In the data rows, the value 128 means zero.
Here is a table of points, one per row:
[138 145 134 149 121 153 149  85 115 134 101 107 128  96 130 153  86 118
 173 120 104  96 100 102 120 144 132 150 119 134  98 153 136 120 123  96
 189 121 157 156 116 175]
[101 132 135 103 127 133 133 150 123 100 136 157 132 117 153 125 146 117
 155  99  93 156 111  85 126  92 158 151 156 123 134 146 153 145 133 108
 156  99 112 162 113  89]
[132 107  88 118 132 147 123 112 183 141 114 166 118 105 121 128 104  88
 131 100  92 115 176 146 189 109 116 120 149 166 119 119 134 132 122 143
 107 140 100 106 181 135]
[104 168 155 130 154 115 104 117 162 115 168 111 128 151 114  98 100 105
 137 141 144 106  86 158 165 121 148 110  87 142 138 130 103 102 117 162
 126 122 140 120 140 133]
[132 163 119 133 119 151 183 199 118 105 145 101 112 105 128 158 107 110
  83 127 126 119 158 117 108 118 109 158 116 126 149 134 114 136 135 157
 107 103 138  88 104 161]
[132 153 119 116 123 121 156  93 109 143 136 110 159 109 127  96  99 111
  90 102 120 123 161 108 125 153 118 136 132 111 162 102 143 114 149 143
  96 124 165 203 116 165]
[144 144 119  93 119 125 130 153 124 103 101 130 119 116 164  95 158 117
 156 108 107  91 112 175 119 178 129 153 103 133 146 128 108 134 135 100
 137 157  91 157 120 147]
[150 102 113 137 121 129  97 153 123 164 151 116  81  96 150 137 135 181
 164 121 133 166 167 110 122 112 123  96  98 108 155 126 105 134 129 101
 146 104 103 163 108 146]
[166 107 152 105 164 110 141 122  88 131 148 125 118 140  97 127  98 114
 109 151 135 167 118 161 153 100 123 149  97 169 105 141 137 129 112  97
 122 140 117 128 145 122]
[ 93 113 160 128 142 148 130 119 101 153 151 102 110 144 142 113  91 101
 127 139 156 141 114 156 142 112 116 107 127 172 117 102 133 145 177 111
 132 138 105 122 143 103]
[139 132 108 144 114 152 134 144 135  95 103 148 142 115 100 159 159 106
 147 127 119 171 108 167 110 111 130  79 100 124 126 126 138 133 171 118
 136  91 110 166 117 123]
[122 141 111 121 130 127 140 119 120 110 103 158 134 104 117  93 163 112
 175 151 121 174 121 148 124 164  84 170 124 117 146 106 111 117 110 112
 142 104 160 145 124 102]
[122 114 134 134 151 124 130  95 112 140 158  96 118 148 116 107 192 108
 100 115 149 154 111 153 152 107 134 122 161 138 112 130 103 152 104  94
 120 128 112 111 148 168]
[106 147 118 165 117 128 129  97 118 132 142 157 144  93 142 126 128 114
 110 109 116 186 108 105  97 148 130 129 106 131 177 142 149 159 114 134
 105 183 120  87 104 123]
[147  91  96 159 162 131 127 117 107 122 140 180 105 125 158 121 114  97
 121 159 146 101 105 120 106 121 140 139 142  82  94 120 113 121 161 169
 122 147 115 120 177 138]
[106 162  71 159 157 127 123 124 101 138 104 113 108 179 142 123 103 190
 129 129  84 165 107 117 172 139 144 125 137 104  93 130 138 149 122 114
  95 140 120 113 150 127]
[107 108 123 110 114  99 149 131 111  84 112  95 152 119 100 138 137 162
 167 108 112 171 164 107 131 107 145 102 142 111 142 126  91 148 144 165
 168 164 113 141 115 143]
[103 154 144 134 156 146 121 106 170  98 137 103  95 137 129 128 128 171
 124 107 149 104 149 121  89  86 157 122 133 140 132 133 116 101 102 123
 105 155 158 129 170 113]
[119 112  85 114 108 117 106 103 172 137 159 109 158  88 158 154 130 173
  90 159  96 125 138 132 115 119 134 156 110 165  90 109 118 119 146 156
 161 119 164 122 115 116]
[122 109 166 106  91 126 104  92 121 153 107 122 110 125 136 153 108 119
 112 144 169 122 107 166 170 113 131 175 147  78 143 158 128 151 131 168
 114 135  90 128 108 116]
[119 110 154  94 149 144  91 181 120 148 133 101 138 156 127 135 168  96
 111 138 141 154 122  85 144 111 116 135  99  98 108 142 117 149 143  88
 110 130 142 108 166 156]
[152 148  79 115 151 104 106 118 106 120 102 112 113 156 134 157 131 107
 112 102 174 111 116  85 176 158 134 133 116 172 130 152 141  91 147 134
 131 115 153 115 155 112]
[150  93 169 141 151 139 119 117 168  97 121  97 100 138 121 132 119 150
 122 151 125 104 134  93 176 156  81 100 118 138 127 117 140 159 108 156
 117 108 146 129 147  98]
[107 156 167 137 145 131 120 112 113 107 113 162 134 152 129 161 123 106
  95 134 140 150 131 162 158 158 137 108 129  83 117  93 118 135 110  85
 141 122 108 117 160 107]
[116 147 169 105  82 118 112 113  73 119 156 132 117 167 128 152 127 175
 135 114 139 108 156 114  95 153 104 125 113 155 109 140 132 117 119 160
 107  99 143 112 168 151]
[106 109 150 140 109 107 108 145 181 110 109 141 155 136 112 105  95 158
 105 134 157 168  84 115  89 169 133 130 170 161 122 144 132 126 106  95
 119 113 109 124 145 148]
[136 106 163 147  82 132 109 112 161 154 104 111 137 187 147 121 118  73
 126 157 128 130 163 126 112 112 157 127 139 161 121 122 116  95 118 147
 115 129 147 120  93 118]
[152 124 177 119 172 105 136 122 165 156  92 142 124 134 109 116 130 165
 114 128 117 113 147 110  83 116 113 121 132 135 112 122 142 102 153 143
 124 126  94 107 165 114]
[ 80 132 115 136 132 108 149 153 138 127 146 118  83 130 101 148 150 102
 153 126  97  93 155 135 116 157 124 145 115 114 149 136 115 111 145 107
 164 110 151 148 112 150]
[141  88 111 148 129 116 165 147 111 133 109 105 178 132 148  99 139 109
 158  98 127 106 131 172 108 105 126 117 122 116 159 141 145 142  95 157
 149  83 150 135 134  95]
[143 154 111  97 107 127 187 101 127 147 130 136 152 102 146 139 120 121
 145 167 122 118 105 104 114 161 169  95 124 105 157 149 139 148 130 104
  85 111 138 109 119 109]
[154 155 142 128  88 132 131 117 172 104 123 165 112 169 116  90 119 164
 112 114 173 114 152 109 116 141 115 136 103 143  97 120 137 167 136  92
 129 128 154 110  83 115]
[163 112 109 145 120 134  94 118  98 136 137 159 170 109 113 137 114 174
 125 148 122  81 114 128 122  98 128 139 161 142 186 113 127 146 170  92
 107 131 123  93 102 136]
[110 111 174 150 107 105 136 180 118 128 119 141 111  87 147 133 170 126
 116 120 140 108 103 158 183 115 153 117 140 103  99 110 150  87 116 144
  98 150 175 101  92 145]
[151 111 114 138 108 106 148 155 145 147 183  94 154 132 115 162 144 119
 158 111 110 143 100 103 118 119 100 141 123 107 129 122 142 122 111  94
 149 162 103 160 116 109]
[101 107 119 118 193 138 123 117 157 143 108 150 174 143 134 140 123 152
 130 133 159 110 158 107 101 129 120 127 143 153  99 115 117 109 118 151
 103 133  92 122  81 125]
[162 151 104 152 128 132  85 128 104 120 158 120 120 101 127 110 116 100
 114 135 107 119 183 173 103 156 134 119 163  97  97 180 148 117 128 149
 132 129 150 112 105 108]
[150 161 105  91 116 137 116 161 122 153 105 146  94 128 111 135 148 106
 160 118 120 113  91 158 103 101 105 111 165 125 142  88 144 137 101 168
 150 155 125 153 114 144]
[113 109 112 134 105 165 151 162 100 146 125 156 155 120 103  87 153 176
 101 147 123  95 126  99 138 122 144 115 130 111 155 127 121  91  99 155
 176 148  97 151 124 108]
Along one direction, these points spread out more than along any other. How far along it is each point below, from 0 to 99? The average is 50, and the first point in the table lies past the average. One standard deviation of the points above along it is 16.
[166 107 152 105 164 110 141 122  88 131 148 125 118 140  97 127  98 114
 109 151 135 167 118 161 153 100 123 149  97 169 105 141 137 129 112  97
 122 140 117 128 145 122] -> 32
[150 161 105  91 116 137 116 161 122 153 105 146  94 128 111 135 148 106
 160 118 120 113  91 158 103 101 105 111 165 125 142  88 144 137 101 168
 150 155 125 153 114 144] -> 69
[141  88 111 148 129 116 165 147 111 133 109 105 178 132 148  99 139 109
 158  98 127 106 131 172 108 105 126 117 122 116 159 141 145 142  95 157
 149  83 150 135 134  95] -> 70
[136 106 163 147  82 132 109 112 161 154 104 111 137 187 147 121 118  73
 126 157 128 130 163 126 112 112 157 127 139 161 121 122 116  95 118 147
 115 129 147 120  93 118] -> 35
[101 107 119 118 193 138 123 117 157 143 108 150 174 143 134 140 123 152
 130 133 159 110 158 107 101 129 120 127 143 153  99 115 117 109 118 151
 103 133  92 122  81 125] -> 37
[ 80 132 115 136 132 108 149 153 138 127 146 118  83 130 101 148 150 102
 153 126  97  93 155 135 116 157 124 145 115 114 149 136 115 111 145 107
 164 110 151 148 112 150] -> 70
[107 108 123 110 114  99 149 131 111  84 112  95 152 119 100 138 137 162
 167 108 112 171 164 107 131 107 145 102 142 111 142 126  91 148 144 165
 168 164 113 141 115 143] -> 71
[101 132 135 103 127 133 133 150 123 100 136 157 132 117 153 125 146 117
 155  99  93 156 111  85 126  92 158 151 156 123 134 146 153 145 133 108
 156  99 112 162 113  89] -> 72
